128 stands for zero in the data rows.
In the table below, every row is followed by its label. The labels come from one hidden rule.
[100 117 192 136 146 147 151 136 126 106 115 153 133 114 132 108 118 159
 108 189 132 135  81 105 102 125 153 126 118 108  91  55 193 116 154 109
 120 123 149 138 169 139 166 141  58 178 104 116] seed
[148  92 125 156 183 137 146 146 125 109 153 101 165 156 145 148 120 131
 114 141 172  80  88 160 133 113 120 149 128  79 124 129 121 114 125 150
 127 124 139 137  13 134 131 125 135 161 116 108] lamp
[  4 175  59  88  86 154   0 189 155 196 239 134  77  62 149 165 143 148
 151 122  92   6 202  34 166 130 145 119  82 137  51 210 179 134 124  42
 171 172 148 108 235   0 174 126  53 134 127 112] seed
[ 58 227 255 221 235 141 190  59  48  70 108 179 101 118 159 116  93 189
 133 198 132 255  76  91  95 179 159 101 169 219 209   0 158 145 158 200
  59 149  26 114 225 182 255 161 141  80 162 198] lamp
[162  11  93  66 152 119 213 147 131  82  14  60 152 171 117 124 116 149
 110 105 166 188 108 152 103  75 110 132 178 132 204 117 108  92  84 157
 134  85  89 124  92 201  74 128 212  68 146 133] seed
[109 208 181 171 184 155 157 119  72  70  88 118 107 105 157 128 104 140
 140 139  77 180 137 103 122 136 150 111 161 166 199   0 139 135 185 156
  70 166  90 128 149 173 216 147  51  74 186 152] lamp
[153 143 139 198 138 126 214  92 100  44  71 153 121 133 119  81  97 168
 115 136 180 209  56 134  91 124 118 142 220 184 220 121 130 100 130 152
  92 144 124 131 128 211  75 152 194 108 168 150] lamp
[136 137 110  75 158 124 104 130 135 137  95 123 154 160 146 118 127 125
 122 127 140  96 152 111 143 138 121 165 115  99  99 158 139 145  90 158
 124 139 155 128  71 119 140 163 123 175 124  76] drum
[ 92 188 204 148 202 140 146  98 116 135 141 160  63 123 117 141 128 145
 138 161  39 164 111  74 130 170 136 118 154 192 170  77 132 117 190 183
 115 141 100 123 188 131 190 146 148  91 176 133] lamp
[197  27  14  46   0  97 166 165 159 190  32  76 171 132  68 195 160  26
  92  51 140  82 134 157 160  33  88 135 106  59 165 230  40 106  17  64
 178  87 104 111 104 147  16  23 171  73  98 107] seed
[ 97  84 117 148 102 139  32 118 111 131 152 148 117 152 164 124 128 167
 139 115 121  86 125 143 137 137 147 151  68  76  98 151 160 141 149  86
 141 154 120 135 174  77 117 134  90 142 148 115] lamp
[ 69 187 183 225 144 141 149  91  94 148 106 177  48 113 129 128 130 156
 148 123  27 213 138  55 107 182 141 123 124 159  89 109 143 111 112 118
 100 144 104 118 204 126 205 157  83  64 168 131] lamp
[193 146 211 202 143 115 255 103 145  73  60 106 156 140  99  89  95 151
  98 129 182 219  66 173 103 146 124 127 157 158 224 175 127 115 143 179
 120 130 116 134   0 229  75 122 200 118  97 148] lamp
[ 27 255 174 169 131 168  85 128  96 122 255 209  93  74 187  97 121 177
 162 159  66 161 157  51 107 223 155  95 113 215 100  27 230 136 217 153
 150 159 155 138 201  87 251 200  25 113 168 158] lamp
[148 164  83  70 104 135   0 171 114 155 171 155 127  89 185 147 137 140
 137 115 141  91 167 144 137 115 126 125  88 101  26 231 146 152 164  70
 143 137 167 145 142  24 100 116  40 196  90 107] lamp
[ 75 153 188 156 210 130 239 103 114 105  77 155 143 137 133  99 112 152
 127 138 165 222  46 153 110 121 143 131 162 170 170  87 116 112 184 211
  87 130 100 137  96 198 190 147 191  52 108 153] soap
[ 59 115  65 109  38 107  71 148 141 135 153 103 111 105 137 147 127  85
 137 102  70 119 168  86 125 133 124  94  90  83 102 240 112 116 110 113
 145 122 114 125 157  39 204 153  84 120 156 120] drum
[ 60 206 161 160 178 136 145 120 110 136  97 110  81  89 119 138 118 116
 121 136 100 140 100  98  91 154 148 108 175 197 146  52 136  94 138 154
  99 137  49 123 164 123 208 187 204  77 167 133] lamp
[193  61  65 126 115 128 114 145 151 202  90 106  48  95  92 179 157  73
 112 100 188 127 150  75 161 114 112  99  84 100 201 190  94 112  87 131
 163 108  93 120 180  80 111 117 112 144 112 116] drum
[ 98 157 136 152 183 133 111 121 132 112 123 173 124 140 108 107 109 171
 128 153  79 153 138 120 107 174 152 106 178 144 129  89 157 143 114 162
  85 156 106 115 151 157 153 119  97  93 113 128] lamp
[ 77 148 178 150 193 142  69 122 125 114 146 187 123 116 118 125 123 143
 164 169  89 170 120 127 129 152 153 122 155 192 190  45 167 138 140 122
  83 136 114 134 185 122 118 189 129 109 147 155] lamp
[165 102  84  96  89 130 116 140 162  94  94  75 208 166 160 119 131 153
 124 127 212 114 151 242 135 125 127 162 112  73 179 104  36 135 106 138
 165 113 176 137  52 108  51 113 155 187  85  61] lamp
[ 60 181 210 177 242 150 151 101  36 118  64 161  70 122 127 113  73 161
 144 169  44 228  84 102 100 163 159  92 168 205 161   0 173 126 181 197
  93 146  86 117 163 134 193 162 152  29 170 200] lamp
[ 43  88  76  64 112 136  16 163 109 174 189 135  86  94 117 160 156 104
 143 132  89 132 154  95 129 164 138 105  35  71  54 225 139 131 150  83
 140 158 110  90 173  55 171 117  72 111 168 109] seed
[ 13 185 175 233 148 135 189 101 117 111 140 156  95 116 156 101  97 176
 137 130 116 192  81 150 116 130 160 134 165 199 142  69  84 136 162 151
  98 140 147 155 234 156 159 159  85 121 148 161] soap
[255   0  47  61  41  73 198 170 181 187  24  17 205 173  47 145 165  55
  79  38 216  85  79 225 156  15  75 159 101  88 181 255   9  98   0 122
 146  72  53 119  11 174   0  20 186  97 110  82] seed
[ 48 178 148 155 154 140 140 136 105 177 196 134 103 117 144 134 150 127
 131 134  86  97 181 132 127 162 152 110  94 186  52 139 138 146 183 103
  96 151  93 112 179  89 197 141  47 144 182 136] soap
[136 191 131 155 170 135  81  90 100 103 178 194  80  94 163 161 126 163
 133 129 139 143 146  94 128 142 141 125 152 174  69  36 144 141 168 149
 101 150 149 123 153 135 133 172 110  84 168 168] lamp
[255  38  11  72  86 116 168 156 157 157  80  71 151 183  89 163 128  75
  90  73 202  47 153 175 175  54  94 140  81  98 215 255   0 104  14 107
 155  74 144 101  86 164  32  55 226 142  91 104] seed
[188 180 205 235 240 115 255  62 105 106   0  83 102 135  91 112 100 169
 113 111 111 198 107 124  89  96  98 112 156 171 216  98  89  96 128 190
  61 105  64 120 118 224 103 144 200  92 120 154] seed
[145 135 158 125 171 117 179 107  98  80 229 106 161 141 142 116 113 176
 153 149 140  68  85 165 125 142 144 150 142 123  91  71 145 157 144 139
 152 128 160 132  67 164 137 122 118 113 117  92] seed
[255  62  54  79  76 101  59 172 198 157 109  87 127 137 105 155 151 114
  77  67 129 102 169 218 143  76 104 130  92 114 151 238  61  99  67  77
 203  83 105 110  76 188  27  86 162 123 118  84] seed
[109 145  62 109 127 119  43 165 148 164 196 161 109  95 130 184 130 132
 142 114  85  75 210  81 164 137 135  94  74  58  51 185 204 147  97  88
 160 151 131 117 135  39 141  87  80 168 125 147] drum
[121 120 127 114  87 126  64 152 134 120 158 161 104 137 139 149 126  74
 136 114 125 101 180 101 151 149 142  84  64 114 109 119 120 127  96  89
 145 141 114 121 148 125 117 124 127 102 165 122] drum
[101 147 194 107 122 126 209  85 105  91 129 139  82 128 155 126 113 160
 136 114 119 136  97 155 120  82 147 119 131 138 142 133 129 126 140 142
 113 119 122 125  84 140 195 146 115 135 129 144] seed
[116  33 102  80  76 123   7 147 153 148 135 106 182 169 105 125 149  91
 133 104 201  58 142 164 145  95 112 116 130  84  88 241 154 130 110  98
 175 111 151 133  93  82  87  83  99 182  72  83] seed
[205  77  77 111  97 108 174 149 136 149  97  63 127 141  78 145 122  53
 113  96 158 195 119  74 137  70 106 142 121 154 175 212 103 115 110 144
 132 127  95 112 105 123  92 116 178 107 101 139] seed
[112 128 116  90 111 118   0 155 164 152 124  76 185 120 107 171 178 112
 129 108 130  77 187 165 154  82 107 150  95 101 116 225 108 123  87  87
 162 132 154 128 141  98 146  81  95 137 125 115] seed
[ 41 208 118  73 123 140  64 107 122  96 165 185  84 115 123  97 117 142
 146 146 105 103 151 173 142 167 135 149 126  96  71  78 100 141 175 153
 123 134 131 150  77 118 127 158 110 165 117 131] lamp
[185 120  58  34 101 138  88 146 180 130 113  84 194 147 103 125 140 120
 132  75 195 112 146 170 139  97  93 169  81 111 114 255  69 137  66  88
 186 109 196 138  79 105  49  76 153 175  86 100] lamp
[255   0   0   0  48  95  95 185 196 173  64  51 183 162  61 177 171  46
  80  46 194  32 126 198 172  43  59 153 119   1 174 255  10 117  54  49
 205  56 141 116  47 146  41  63 163 209  57  76] seed
[127 123 135 134 174 131 175 119 123  76 174  85  71 142 146  75 120 126
 125 145 148 132 127 122 129 176 126 171 173  96 130 101 165 136 142 120
 115 148 131 156  62 113 145 139 162 134 119 126] seed
[213   7 168 134 113 122  96 133 124  99 106  97 159 128 113 131 113 115
 124 116 215 115 110 184 113 127 127 155 145  97 107 106 102 126 116 151
 131 109 122 132  93 187  56 118 123 143  94 112] seed
[ 73 151  72  49  57 137  65 150 153 222 189 136  93  97 136 186 143 133
 129 107  84 127 163  80 138 117 148 106 100 116 108 217 118 115 109 129
 114 146 134 115 155  88 165 117  80  93 199 136] seed
[214  89 115 169 151 115 255 112 131 106  37 109 143 134  59 105 126 111
 114 107  93 112 129 122 110 114 110 139 135 137 247 129  74 106 113 162
 122  98  89 116 164 151  74  97 152  61 124 144] drum
[174 204 223 182 166 131 174 136 109  89 107 136 101 153 135 109 116 130
 115 124 196 179  97 131  83 129 111 130 186 143 214  38 118 125 111 160
 106 131 127 127 150 162 121 150 141 116 153 162] soap
[224  26   0   0  31  90  31 156 195 175  48  47 202 155  99 144 161  52
  82  87 217   0 165 202 162  69  91 154  97  47 100 209  46 145  65  61
 223  99 181 144   0 111   0  44 103 199  68  69] seed
[ 91 214 119 213  85 128 157 140 116 174 147 143  96 117 113 161 125  81
 126 120  87 189 154 125 117 100 133 102 108 114  97  80 148 131 148 129
  98 132 145 128 157 107 202 125 138  73 126 114] drum
[126  97 138 112  67 125 135 160 172  75 106 126 192 175 125 140 133 122
 125  97 205 106 140 168 132  82 110 169 130  85  95  89 102 132 156 106
 200 131 135 139  37 159  48  91 144 163  73  99] seed
[124 154 121 142 147 139 168 131 133 149 137 176  82 107  91 177 122  80
 116 126  73 149 170 109 124  67 142 130 117 119 191 255 140 118  79 147
 116 117  28 113 136 131 180 123 120  98 176 156] seed
[125 128  92 179 107  98 205 150 103 178  33  60  64 168  50 191 117  93
  84 116 103 211 102 100 117  72 100 109 135 156 255 208  50  93  15 113
 123 100  56 103 183 186  39 103 181  42 129 132] seed
[ 37 176 124 175 108 143 150 151 120 122 129 144  84  87 139 134 117 156
 130 145  97 114 147  96 114 169 124 121 111 179  92  30 185 131  94 151
 102 139 141 131 178  96 174 145 113  89 138 102] lamp
[228  80 173  48 170 120 142  84 119  37 185 120 222 128 158  75 104 173
 152 129 222 108  59 255 106 185 114 185 168 147 187  52 216 162 198 127
 127 130 236 181  10 162  40 130 137 208  84 102] lamp
[ 26 173  89 167 104 125  90 156 104 224 109 126   9  55 128 168 143 109
 135 125  24 112 162  75 131 108 128  64  50 124 112 129  81 112 101 105
 131 127  38  99 245 133 191 124 121  81 183 141] drum
[161 127 112  83 138 105 142 152 135 122 155  94 138 190 103 124 157  98
 128 104 129 129 168 202 117 106 121 147 122  77 140 186  94 107  97  79
 167 108 156 131  98 183 106  85 175 164  90 121] seed
[190  39  80  58  72 123  95 164 164 170 120  95 151 121 139 133 169 101
 109 104 117  20 162 151 143  97 112 111  82 101 126 182  70 143  99  68
 162 124 168 132  39  68  78  43 114 144 109 120] seed
[113  98 125 176 183 109 202 106 140 112  35 128  64 141 128 156 155  83
 121 110 139 105  90  95 124 112 128  89 108 143 191 136 137 120 101 101
 140 104  99 109 186 100 132 112 172  58 134 121] seed
The hidden rule looks at only part of the columns. Which column or columns, counting from 0, in order?
5 23 29
Here are more rows. What is the label of each one?
[201  83  70 115 108  99 197  92 163  64  68  32 229 190  96  90 126 109
 100 120 178 121  61 214 143  82  99 169 129  94 186 163  28 131 125 175
 177  93 185 142  28 173   2 110 235 174  91 106] -> seed
[200 111 102  91  86 126 157 126 134 166 110  70 151 152 101 130 132 124
  98  94  91 107 147 114 137  87 115 122 132 116 183 163 102 125 110 104
 152 140  74 125 121 117  71 110 111 153 107 116] -> drum
[191  70 103  89  99 100 141 122 181  84 111  89 220 168 135  80 105 119
 116 130 203  73 108 243 150  79  91 170 143 100 123  60 111 145 153 125
 168  91 175 142   0 185 118 130 177 220  75  93] -> seed
[116 227 162 219 189 135 168  73 100  76 153 146 125 135 131 106  95 175
 142 192 112 205  78 142 116 179 136 121 152 184 194  85 183 120 196 183
  82 153  98 125 172 161 218 145 146 108 174 153] -> soap
[170  57  39 125  30 125  73 192 141 231 134 111 122 128 133 205 155  85
 122  96 113  96 174  68 163 100 121 124  84 101  77 255 128 141 133  88
 146 100  94 108 206  64 143  81 110 157 131  97] -> drum
[156 130  97  99 120 123 140 139 131 151 121 161 125 118 162 134 138  96
 141 130 120  84 140 112 133 161 131 130 177 125 120 144 107 121 137 127
 160 123 117 104 122 100 134 100  91 151 129 152] -> drum
[105 192 157 186 182 150 159 131 105 130 140 175  92  98 138 146 131 123
 165 145  19 195 116  78 115 130 150 108 104 143 163 109 187 123 181 138
 101 151  71 124 213 125 131 138  89  85 177 163] -> lamp
[105 135 119  60 106 119  66 149 137 149 139 140 114 136 141 137 158  68
 121 108 114 100 109  98 148 143 137 126 107 129  47 198 102 136 147  79
 139 114 172 122 227 112 109 119 150 139 119 117] -> drum
[  0 255 181 142 181 156 105 105  84  93 243 202 125 118 176  61  97 177
 157 179 104 130 109  99 134 221 136 109 154 169  96   0 195 147 219 151
 132 185 147 141 214 124 205 133  83 126 164 134] -> lamp
[197  67  47 106 108 115  87 168 171 124  75 122 164 150 160 141 151  92
 130 114 171 105 138 160 160 149 117 130 115  63  91 190  95 138 105 104
 161 109 131 141  88 135  34 113 150 175 103  92] -> seed
[151  97  37  55  45 115  45 181 154 139 186 121 176  95 152 161 176  82
 107 117 180  55 182 101 164 109 117 129  65 104  96 165 101 145 124  32
 190 130 156 130  72  89 101  71 107 196 129  82] -> drum
[177 212 166 153 201 137 212  90 108  89  97 132 149 145 169 101  98 167
 149 142 122 186  69 105 112 147 142 133 185 208 138  41 138 124 140 153
  92 125 134 126  71 175  67 183 171  80 145 147] -> lamp
[168 255 213 149 165 131 174 108 100  93 104 173  86 118 154 117 101 180
 162 160 101 144  97  73  93 147 160 134 150 189  98  14 172 133 152 173
  85 148 128 138 124 185 218 168 134 154 146 137] -> lamp
[ 49 226 239 217 183 152 119 101  66  51 205 138 115  85 185  82 123 206
 173 186 114 119 131 114 106 162 152 136 158 167 103  21 227 131 214 154
  72 179 168 117 211 102 221 184  75 134 143 163] -> lamp
[125 134  62  99 140 114 165 153 166 157 128 137  83  99  90 186 151 125
 130 110 131 129 157 115 152 113 109 125  78  95 168 210  86 123  80  95
 133 112 159 107 142 144 137  96 105 101 106 114] -> drum
[ 28 149  90  47 115 140  99 112 123 107 210 163 145 140 153 101 123 159
 156 150 135  68 152 155 110 140 152 161  98 105 103  82 227 166 159 161
 126 136 187 143 151 119 125 159  57 209 131 103] -> lamp
[ 84 187 191 212 167 135 117  96  97 111 144 138 143 135 118 114 101 171
 129 161 112 115  92  85 107 139 145 120 146 199 140  81 132 151 162 167
  82 138 102 148 157 148 139 142 144  82 126 154] -> lamp
[  0 255 197 171 214 153 139  94  38 150 188 255  71  95 149 110 114 183
 168 175  87 192 133  37 101 214 158 100 146 202 120  11 207 115 185 164
  23 144  67 130 238  50 255 142  68 119 192 181] -> lamp
[106 202 213 145 159 150  99 115  78 121 223 142 124 137 163  82 126 185
 168 193 120 119 158 121  96 168 140 130 153 172  50  17 207 161 197 198
  92 142 182 142 136 104 145 169  97 135 131 117] -> lamp
